Named turns come first, each shown by rows before and after it. Which turns, in which order, take the first row of each pair that follows to the second? Write the first one first, as in the answered first pair.
pepa:
[ 20   0   8  -4  23  11  -7  16   7  24  -5  15  -6  26   0   9  -5   9
   9  12  13  -2 -10  -7   1   5   7  -7  -5 -17  -6  10  11]  ->  [  8   6  10  -2  20  -7   7  14   8  19  -3  15 -12  18   7  -4  -7   0
  16  11  16   4  -1 -15  -8  -7   1  -8   4 -21 -16  22  10]
[ -2  -9  -8 -24 -15  -4  26  -3  10  10 -16   1  17   7   0  12 -33 -38
 -22  -6 -30  -7 -13  16  -2   7 -23 -14 -14  10  12 -17   8]  ->  [  6 -10  -5 -24 -11   2  20  -1  11  19 -18   7  15  13  -1  16 -33 -32
 -23  -3 -27  -6 -18  16   1  11 -20 -16 -18   8  12 -19  12]
[ 10 -17  -4   0   1   7  -7  11   9   3   6  -2  13  -1   1   3   1  -9
  -1   8  -4  -8 -15   2   6   2  -4   6 -11   5  17   0   1]  ->  [ 14 -14  -1   1   5   6  -7  13  11   9   4   3   8   1   4   2  -1  -8
   1  11   1  -6 -16  -2   7   2  -2   4 -12   0  13   3   4]
favi:
[ -7  -8 -17   0  25  -5  -6  -2 -14   7   7   6  -8  16  -2 -13   2   0
 -14   3  12   7  15   4  15   4  17  -6   2 -30  14 -15   4]  ->  [ -3  -1 -14  -2  27  -5  -8   0 -19   2   8  10  -6  16  -2 -11   0   3
 -14  -3  13   7  13   4  15   3  18  -5   4 -31  13 -15   5]
[-10   8   4  -1  -9 -11   9  -5   3 -26  -1  -9   4  -9  -3  -6  -4  -4
   2  -3  -4   2  -1   8 -12 -13  -3   0   5  -4  -1   5  -9]  ->  [-11   2   1  -1 -11 -11  10  -8   7 -22   0 -14   4  -9  -2  -7  -1  -8
   1   0  -4   2   1   9 -10 -11  -4   0   4  -2   1   3  -9]
[-35 -34 -25  -8 -24   4   3  -1  24  18   5 -31  15  -1  -3 -12  14  -3
 -15 -23   3  16  14   6   7  18 -11  -4  -6  21   2  -6  -7]  ->  [-32 -25 -16 -12 -22   6   8  -9  17  30   0 -22  -3   7  -1 -17  14  17
  -7 -21  20  19  23  -2   2  22  -4 -16   2  12 -14  -2  -3]
[-12   3  -2   3   0   5   2  -3   4 -19   4   6   4 -22  22  -8 -12  -3
  -2  -8  -8   9  11  18  -2 -17   2  15   9   2   2   9  17]  ->  [-15  -5  -6   4  -4   6   4  -4   9 -15   3   1   6 -22  21 -10 -10  -8
  -4  -3  -8   9  13  20   0 -15   2  15   7   5   4   7  16]
vono:
[  1  -1  -7   0  -4 -10  19   7   3  -6  -1  -7  -7 -11   5  -8 -10 -16
   1   9 -12   7   7   1 -17 -17 -10  -9   0 -10   8   3 -14]  ->  [  2  -2  -5   1  -3 -10  20   8   5  -1  -1  -6  -8  -9   7  -8 -12 -16
   0  11 -10   8   5   1 -15 -17  -9 -10  -1 -11   7   4 -14]
[  3 -13   7  16   1   0  14  -9  19  34 -16  13 -13  13  22 -20  -2 -19
  16  36  22   8  -9 -18  -4  -5  -1 -10  -7 -24 -22  14   8]  ->  [ 16  19  19  11  14  -5   4   3  -4   5 -14  33 -10   6  22  -9 -10 -10
  21  12  21   7 -19 -22 -13 -13   4  -3   3 -33 -27  23  13]
[ 16  -7 -21  24  -2 -29   2  34  13 -18   3   5  -5   1  15 -12 -10 -23
 -13   0 -43   1  -1 -12   6  -7   7  21   4   4 -10  16  -5]  ->  [ 14  -6 -22  23  -4 -29   3  32  11 -23   3   4  -5  -1  13 -10  -8 -23
 -12  -5 -45   0   2 -10   5  -6   5  22   7   6  -9  15  -6]
[-15   9   5 -10 -12  -9   0 -10 -23 -40  17 -19  -4  -5  -6  10   6  16
  -7 -25  -7   3  22   1  -4  -1 -11   0  20   6   7 -11 -14]  ->  [-25 -19  -6  -4 -23  -4   7 -20  -1 -10  16 -36  -8   3  -4   0  12   6
 -10  -1  -3   5  28   3   4   5 -13  -7   9  12  13 -16 -17]
Then:
Between the rows of a pair lie two turns.
[ 24  -5  16 -11  47  -2 -13  23  -5 -12   6   9  13 -23  12  -4 -15  -8
 -16  -7   2  13 -33   2  -2 -15  10   5  -7 -13   6  19  19]  ->  [  8 -36   1  -3  34   2  -7  14  19   8   7 -15  17 -21  12 -12  -8 -28
 -23  13  -4  13 -26   9   8 -10   4   5 -20  -2  18  11  13]	favi favi
[-18  -2  -5 -13 -10   0   7 -18 -12  -4   0   0  -5  -3  -9   9   9   3
  10  -4  -5  -8  12  10 -10   9  -6   6   6   9  -4  -6  -9]  ->  [ -5  -6  -1 -13  -4  12  -4 -14 -11   9  -5   7  -5   8 -12  18   7  13
   8   1  -1 -10   4  11  -2  16   0   5   0   7   0 -12  -4]	pepa pepa
[  4 -18   5   7   7  19 -20   2  -4 -13   8 -20  21  -6  10   2  -6  -5
 -16  -6 -18 -18  -5  27   0  12 -21   2   5  22  26  14 -13]  ->  [ 15 -24   8   9  15  25 -24   6   8  17   3 -13  14   7  16   0  -9  -2
 -14  12  -6 -14 -13  20   7  16 -17  -5  -2  15  24  18  -5]	vono pepa
[  1   1  -9  -3   2  -2  -6   1  -7  -9   5  24   0  -5  21 -25   5   4
  -1  -2   7   4  12 -20  -1   6  -3  -5   6  -1 -21  -3  24]  ->  [  4   1 -12  -2   3  -4 -12   9  -6 -23  10  22  11 -13  19 -19   2  -7
  -5  -7  -5   1   3 -15   1   3  -6   5   0   3 -11  -3  21]	favi favi
[  1 -22   3  17   1   3  -1  -3  14  20   3  -2   2  -1   3  -1   6  -5
   2  23   1   0   1   0  23   6  -1 -10  -8  -5   8   1  11]  ->  [ 10  -1  14  11   9   3  -1  -3  -1  17   0  14  -8   2   4   2   3  13
  11  13  12   3   2  -6  16   5   5 -15   2 -15  -5   6  15]	favi favi
[-10 -26 -13   0  -6   4  -3  -4  12  25  -7 -11  -6  11  -2  -3   6  -9
  -9  15   4   5   4   5  13   3   5  -5 -13   2   0 -10   1]  ->  [ 14   9   4  -5  16  -3 -16  17  -8   7  -6  21  -5   8   5   7  -8   1
  -2  -2   9   5 -15  -5   6  -8  11   0  -6 -16 -10   5  13]	vono vono
[-10  -1  -2  -1  -4  -8   5  -4  -4   8  -1   0  -5  -3   4  -4   1  -3
   2   2   3   4  11   0  -4   1  -1   0   4   3 -10   6  -3]  ->  [-10  -7  -5   2  -5  -7   4  -4   0  13  -2  -3  -4  -1   5  -4   1  -5
   0   6   2   4  10   2  -2   2  -1   1   0   4  -8   5  -3]	pepa vono
[-19   8  -7  -4  -8 -15   8  -9  -2 -32   6 -10  12 -20  -4  -5   8 -20
   0  -7 -13   0   3   5  -7  -8 -14  13   4  11   7  -2  -2]  ->  [  5  -3  -6  -7   1  16 -16  -3  -2 -14  -1  -4  18  -3 -12  16   8  -1
  -9  -2 -14  -6 -14  14   8  12  -2  13 -13  13  21 -22   6]	pepa pepa
[ -6  -7  -2  -6  -6  32   5  -5 -11 -29   8 -13  22 -16  -7  -2  10 -15
 -15 -18 -25 -11  16  16  -1 -10   2  10  -5  28  13  16   6]  ->  [-15 -23  -6  -5 -14  37  17 -21   1   7   2 -21   4  -3  -5 -17  18  -7
 -11   1  -9  -6  33  11   1  -1   5  -6  -4  27   2  13   6]	favi favi
[  4  12   8 -15  11  -2  -8 -14 -30 -37  -5  -4  20  -4 -15   0  13  12
   6 -19 -14   7 -10   8 -10  -7   2  -2  10  17   3   6  -3]  ->  [  6  -3   1 -11  10   6 -14 -11 -20 -31  -3 -12  28   0 -18   6  14   4
  -1 -11 -23   4 -17  16   0  -2  -1   2  -1  23  17  -1  -5]	pepa favi
